In the rows, zero is written as 128.
One turn moves every row onto another: examples first, then more rows asked:
q841: [153 102 166 133 115 153 140 137 108 112 166 116 121 106 121 179 141  95
 164 147 157 110 132 128  95 141 128 122 145 173 154 123  91 127 113 154
 124 133 141 115 139 145 100 124 139 156 133 120  77 131]
q331: [ 91 113 100 151  92 110 178 138 164 145 148 138 150 106 163 149 144 117
 163 114 129 126 142  90 134 149 124 118 129 143 121 106 142 125  92 125
 131 159 135 145 158 148 135  92 166 122 128 160  83 123]
q755: [134 132 113  93 137  95 129  73 134  88 135 106 132 144 123  78 155 140
 115 135  85 118 145 156 150 101 120 101  76 134 167 114 131 150 147 104
 122 162 146 157 150 103 108 116 135 128 127 125 163 126]
q594: [114 150  99 150 144 143 113 167 153 103 133 157 162 133 141 128 118 129
 119  76 187  83 137  86 146 128 115 116 118  83  92 128 148 103 146 131
 119  94 156 120  91 135 144 139 149 138 106 132 143 139]
q715: [132 182 100 150 117 105 128 160 137 114 125 173 126 118 135 153 125 142
  94 116 146 118 107 104 142 156 128 112 125 122 103 132 184 142 165 131
 111 101 133  75 110 121 138 154  95 159 142 126 142 116]
q324: [103 131 115 130 157 105  84 139 138 116 113 183 127 166 141 127 108 138
 138 100 157 145 102  75 126 144 153 136 129  63 115 151 150 108 113 123
 111 126 118 141 138 153 139 147 125 148 144 131 128 109]
q379: [150 138 118 105 167 101 144  80 146 121 127  89 148 114 132 111 137 154
 121 134 111 134 110 165 130 108 145 109 111 126 185  99 148 153 131 114
 125 136 153 148 157  85 107  98 134 108 137 108 152 162]
q305: [112 115 121 174 101 134 118 142 113 133 176 125 129 124 113 142 150  75
 140 140 149  94 148 122 115 114 105 155 115 146 126 141  91  95  94 145
 133 126 163 158 131 159 139 134 134 169 112 151 105 131]
q263: [137  98 173 139 105 157 150 136 115 104 161 129 107 120 124 161 143  90
 153 147 157 121 134 124 101 144 131 137 153 158 153 130  85 119 109 133
 134 127 139 114 147 149 103 117 155 144 113 122  87 148]
q480: [ 99 144 118 133 137 140 120 140 141  84 106 138 149 146 128 176 133 158
 166 105 148 100 106  83 127 142 132 138 167  97 102 149 159 109 150  97
 137 149  92 113  88 123 108 123 161 142 124 120 156 112]
q726: [117 107 149 146 144 124 138 134  87 126 161 165 108 124 137 117 134  86
 152 140 139 102 147  89 124 134 125 130 157 134 140 133  82 140 112 113
 100 132 175 164 167 132 128 156 177 145 142 146  98 143]
q800: [ 95 116 135 160 106 112 151 136  98 124 153 107 121  95 128 154 156  83
 172 150 123  93 145 121 143 117 123 137 166 149 136 152 102 136 136 133
 135 154 141 152 114 141  84 150 159 170 149 142 109 125]
q849: [141 154 125  91 166 121 136  92 137 114 150 100 124 110 131 107 166 134
 101 115 116 162 144 154 126  98 118 109 107 136 140  99 124 161 138  98
 137 121 154 141 165 118 115 119 116  86 155  85 158 145]
q187: [ 89  72  95 156 110 153 159 108 142 110 125 121 147 127 112 149 120 151
 179 133 139 114 121 116 136 138 119 127 145 138 124 110 126 109 125 125
 119 127 131 154 142  95 138 110 160 123  98 162  53 100]
q252: [129 155 134 139 132 126 109 151 141  78 130 170 131 125 140 167 134 119
 115 100 182 112 120 111 137 142 142 122 134 105 113 149 146 140 149 143
 122  79 135  78 109 143 105 173 134 167 131 105 136 140]
q977: [123  99 142 133 166 139 125 134  84 131 164 142 118 116 122 124 135  93
 162 138 154 116 148  95 115 122 108 126 142 145 140 130  77 134 103 121
  93 129 171 165 173 126 133 153 166 152 145 146  92 132]
q131: [104 120 142 145 116 134 149 123  86 118 149  95 113  99 117 147 151 106
 178 141 138 107 150 125 143 113 121 122 157 169 138 166  94 135 148 131
 117 150 137 145 124 141  79 157 153 169 150 140 100 114]
q199: [128 120 103 106 135 103 132  66 117 101 118 101 136 137 106  93 139 150
  94 136  97 129 116 162 127  79 121 114 111 102 133 115 145 135 154 115
 145 131 180 177 140  88 132 126 104 108 153 135 138 128]
q488: [128 121  93  90 162 116 110 177 166  99 133 169 134 124 144 170 137 116
 122 137 140 137 112 103 139 136 100 103 115  94 124 110 186 106 110 128
 128 161 108  91 121 108 156 120 122 172 137 133 139 120]
q781: [110 105 110  92 156 117 103 168 145  84 105 168 132 144 154 158 136 109
 141 121 153 128 134  74 122 122 122  98 117  79 127 148 150 112  90 126
 112 150 121 117 120 135 129 151 154 178 126 146 140 152]
q124: [157 123 108 120 149 131 129 117 126 117 124  80 141 120 112 144 154 142
 103 150  89 128 122 134  77 101 113 114 106 127 133  78 127 150 111 111
 140 116 164 154 127  90 132 115  83  85 131  97 144 156]
q877: [104 156 104 129 174  96  93 165 110 137 109 168 101 142 137 105 110 109
 138 136 138 158 116  80 129 146 132 121 134  96 139 146 148 135 122 108
  96 126 108 125 124 119 137 153  91 166 151 127 157 119]
q134: [135 127 101 108 111 128 125  94 129  88 126  94 123 143 118 125 162 139
 102 133  67 121 147 144 108 105 117  99  97 137 118  89 126 144 154 115
 156 135 134 150 102 109 121 119  77  85 131  95 138 113]
q245: [103 142 127 160 133 134 117 166 126  77 107 128 155 148 106 121 124 131
 159 116 171 105 117  60  99 138 103 150 119  96 100 137 138 126 125 103
 111 109 135 111 105 126 115 125 142 162  96 144 170 123]
q848: [113 144 106 135 143 136 146 109 125 135  99 109 150 122 127 130 151 139
  82 146  81 155 107 148 121  99 124 104 106 156 128 117 131 142 122  90
 102 101 182 132 138  65 120 133  78 123 153 131 155 147]
q760: [107 101 130 159 120 119 144 111 156 135 180 151 141 113 135 131 119 121
 157 112 152 111 113 139 166 147 149 152 151 110 126 105 130 107 142 150
 141 142 144 158 156 154 128  99 160 124 139 136  63  82]
q234: [138 127 142 144 173 151 125 114 128 133 119  99 146 135 114 105 121 145
 110 152  84 119  95 163 144 118 153 114 110 136 164  98 110 136 157 100
  91 114 165 143 110  71  95 107  84 115 124 109 147 125]
q214: [120 133 116 105 135 163 129 106 162 104 142 104 155 138 125 122 166 121
  94 125  82 131 135 176 155 101 105 102  79 163 131  97 124 105 147 102
 131 145 146 122 111  93 114  90  94 127 127 115 162 104]
q500: [ 84 106  87 142 108 119 170 133 155 142 140 130 149 106 160 148 139 124
 183 113 123 134 151  89 134 150 119 100 124 160 121  97 134 135 102 130
 118 152 117 146 154 134 129 106 157 121 134 148  73 102]
q104: [ 77  66 104 174 113 143 155 124 147 105 132 139 130 131 115 144 129 135
 170 143 125 112 128 111 150 141 126 143 150 118 116 105 115 123 124 112
 126 125 130 159 137 103 134 122 162 115  89 152  58 105]
q260: [124 121 116 164  99 134 117 136  96 133 168 122 133 128 112 138 145  90
 145 135 143  84 156 110 110 117  98 128 100 167 128 142  89 108 102 149
 109 131 166 157 135 150 139 146 132 174 120 158 101 119]
q978: [114 179 105 126 141 123 112 137 125 114 127 135 130 140 116 165 136 133
 144 131 146 118 100 118 134 133 113 141 156 131 132 166 173  96 147  99
 137 157  89  97 100 107 128 123 126 180 144 125 187 117]
q503: [106 153 108 119 159 125 127  97 128 139 132 117 160 124 127 125 161 132
  92 129  72 143 109 153 139  92 112 120 118 143 107 112 138 130 143  92
 122 135 172 151 137  85 122 122  86 122 190 123 170 101]
q256: [106 115 100 160 110 150 155 123 130 151 147 146 124 112 144 149 122 146
 138  98 142 122 146 112 147 141 145 103 153 145 100 118 113 123 150 140
 118 101 147 155 134 143 142 143 129  89 139 128  39 107]
q317: [167 126 113 131 127 107 109  88 118 109 130  93 135 145 107 123 135 152
  98 149  76  82 112 164 120 103 147 110  92 119 163 106 133 133 157 137
 133 140 161 168 102 100 116 125  85 117 125 111 136 130]
q264: [146 150 110 115 143 160 113 162 130  97 144 158 137 147 116 122 113 115
 101 112 180  88 126 113 131 125  86 112 123 107 120 129 155  74 155 118
 134 120 152  98  92 101 170 111 128 163 109 144 160 136]
q875: [129 149 127  83 133 139 135  99 143 124 142 126 144 128 146 134 165 118
  74 121  79 154 129 165 137 100 119  88  98 161 123 114 135 114 138 109
 133 151 162 120 136 111 118 107  85 127 180 117 157 115]
q299: [ 99 123 100 179 100 140 161 133 139 159 146 146 116 109 147 162 137 138
 132 109 131 118 145 112 157 141 154 119 157 139 108 130 116 124 137 127
 124 108 139 155 130 153 135 146 143  90 121 125  55 130]
q491: [139 114 141  92 165 151 114 113 147 113 146 123 152 154 131  95 138 117
 108 138  75 118 123 153 143 117 122  98  78 138 156  81 113 108 138 102
 109 172 152 145 126  94 116  77 101 127 133 121 157  98]
q288: [134 130 130 101 193 152 103 172 139 123 139 140 110 134 114 117 104 147
 128 125 167 141 109 118 168 130 131 124 144  68 132 140 152  79 167 110
 117 159 106 124 104 137 134 109 119 133 124 117 134 108]
q645: [105 113 126 116 124 117 137 168 170  77  94 140 138 122 155 142 113 122
 149 107 175 149 121  97 130 144 149 100 123  82 133 128 162 134 126 150
 127 112 108  83 101 142  92 125 128 155 114 129 120 141]
q177: [110 118 109 161 132 122 131 100 152 157 178 137 150 115 134 137 115 134
 166 101 156 114 118 141 169 145 147 138 138 135 136 114 131 105 140 156
 121 137 133 164 159 149 134 107 153 129 143 133  63  79]
q923: [132 126 138 118 161 126 149 110 124 140  96 114 144 129 138 119 125 149
 105 154  70 152  87 139 119 122 157  98 124 137 156  99 132 152 131  94
  94 130 168 137 137  68 100 110  84 113 164 124 142 135]
q49: [135 118 139 100 148 138 136 187 130  85 107 145 102 126 140 108  96 101
 128 136 164 140 126 103 127 150 127  84 140  96 145 110 147 133 160 132
 119 111 120  78  85 108 109 125  95 152 118 120 127 140]
q596: [159 149 104 120 159 121 113 108 151 134 151 110 140 135 142 114 150 136
 109 120  89 115 147 137 116 128 131 101  75 145 161  70 118 151 117 112
 120 126 138 150 138 112 134 104 103  82 112  76 154 146]
q80: [156 119 138 113 152 158 125 116 148 127 128 128 142 151 136  96 122 132
  83 133  92 128 116 162 143 124 152  87  73 141 172  87 111 116 138 113
  92 122 167 132 122  91 119  93  85 110 108 118 130 136]
q953: [108 153 109 150 136 136 143 173 120 103  93 129 121 142 101  93 105 167
 137 136 150 129 112  74 137 147 113 123 128 104 115 140 159 125 164  78
  93 124 121 107 103 101 126 119 114 139  87 151 154 116]
q664: [128 143 152 120 159 131  96 164 119 115 129 130 127 140 128 137 113 135
 150 103 168 116 112  93 132 124 156 132 153  70 121 168 138  91 153 129
 127 155 117 135  86 178  97 128 130 150 143 117 147 119]

q49 moves to q288
q781 moves to q480
q379 moves to q317
Where do these go?
q256 moves to q977
q331 moves to q800
q80 moves to q491

One turn moves every row onto another: examples first, then more rows asked:
q345: [101 108 112 123 138 123  95 125 151 183 108 157 120 156 127]
q216: [132 146  97 101 142  92 106 132 174 129 125 131  99 117 104]
q536: [109 149 104 129  98 155 128 138 167 150 129  77 104 165 143]
q207: [171 120 121 120 114 160 132 124 124 154 136 137 153 142  79]
q297: [134 108  97 140 119 150 132 119 152 199 112 136 139 122 104]
q338: [160 134  94 114 125 149 131  98 123 164 124 149 153 156  97]
q991: [152 166 125 161  90 176 117 117 151 148 112 142 124 123 161]
q99: [165 148 115 117 159 157 134 133 169  90 105 120 107 157 122]
q902: [110 138 120 128 173 170 138 130 159 166 156 100 156 138 106]
q103: [135 167 114 123 140 118 125 140 163 118 139  87 146 112 174]
q188: [162 162 141 146 125 121 117 178 165 155 132 126 156 157 123]
q105: [156 137 171 157 112 136  98 118 113 107 151 135 144 131 131]
q128: [ 96 113 113 149 124 155  96 126 141 105  95 115  80 145 131]
q460: [139 137 155 160 152 128 153 132 129 169 131 170 127  93 131]
q473: [131 110 129 159 161 150  95 151 141 115 109  73 137 149 137]
q152: [154 112 101 157 126 129 147 138 141 102 110 135 167 115 100]
q114: [123 162 145 141 184 135 121 110 104 111 155 126  95 120 133]
q996: [124 128 115 132 144 153 107 156 112 140 144  97 162 185 118]
q840: [121 171  88 123 143 124 104 132 175 113 114 140  96 115 109]
q769: [101 108 142 119 126 139 160 115 132 133 161 135 116 134 178]
q833: [ 89 117 107 140 125 133 105 154 130 182 118 148 110 167 124]
q458: [122 119 136 148 160 138 136 138 119  96 130  91  72 144 144]
q4: [139 151 100 113  97 145 151  97 160 165 162 134 144 125 125]
q641: [122 182 100 147 149 116 164 161 130 139 167 127 113 130 110]
q747: [116 133 114 167 142 152  90 120 116 114  94  95  84 133 121]
q407: [108 127 117 160 131 134  97 142 104 135 149  82 156 160 118]
q141: [110 146 128 171 143 107 124 153 160 111 102 169 124 142 146]
q276: [111 153 116 129 179 122 137 121 112 102 154 129 106  93 130]
q843: [146 173 115 110 113 118 132 131 179 150 144 151  84 134 136]
q492: [180 136 157 143 112 143 108 132 103 124 132 142 144 113 149]
q301: [141 145 136 168 140 136 153 114 103  81 148 140 119 132 144]
q39: [141 152 128  94 121 139 128 109 127 160 162 126 109  91 161]
q566: [129 103 153 157 105 144 124 148 162 148 108 129  77 112 113]
q166: [167 109 129 119 119 172 155 110 127 138 119  77 124 129 140]
q698: [155 148 106  93 100 114 133 108 120 161 147 130 102 114 151]
q113: [120 125 108 144 152 129 126 168 114 171 110 112 121 141 184]
q634: [131 139 104 131 159 118 125 156 169 187 113 145  91 138 106]
q35: [110 137 103 143 142 164 170  89 149 131 120 118  94 106 106]
q759: [117 100 130 153 159 149 173 132 111 145 117 143 116 169 109]
q329: [133 129 135 177 141 145 112 130 113 119 135 122 179 140 164]

q113 moves to q991
q114 moves to q345
q297 moves to q301
Where do these go?
q207 moves to q276
q35 moves to q759

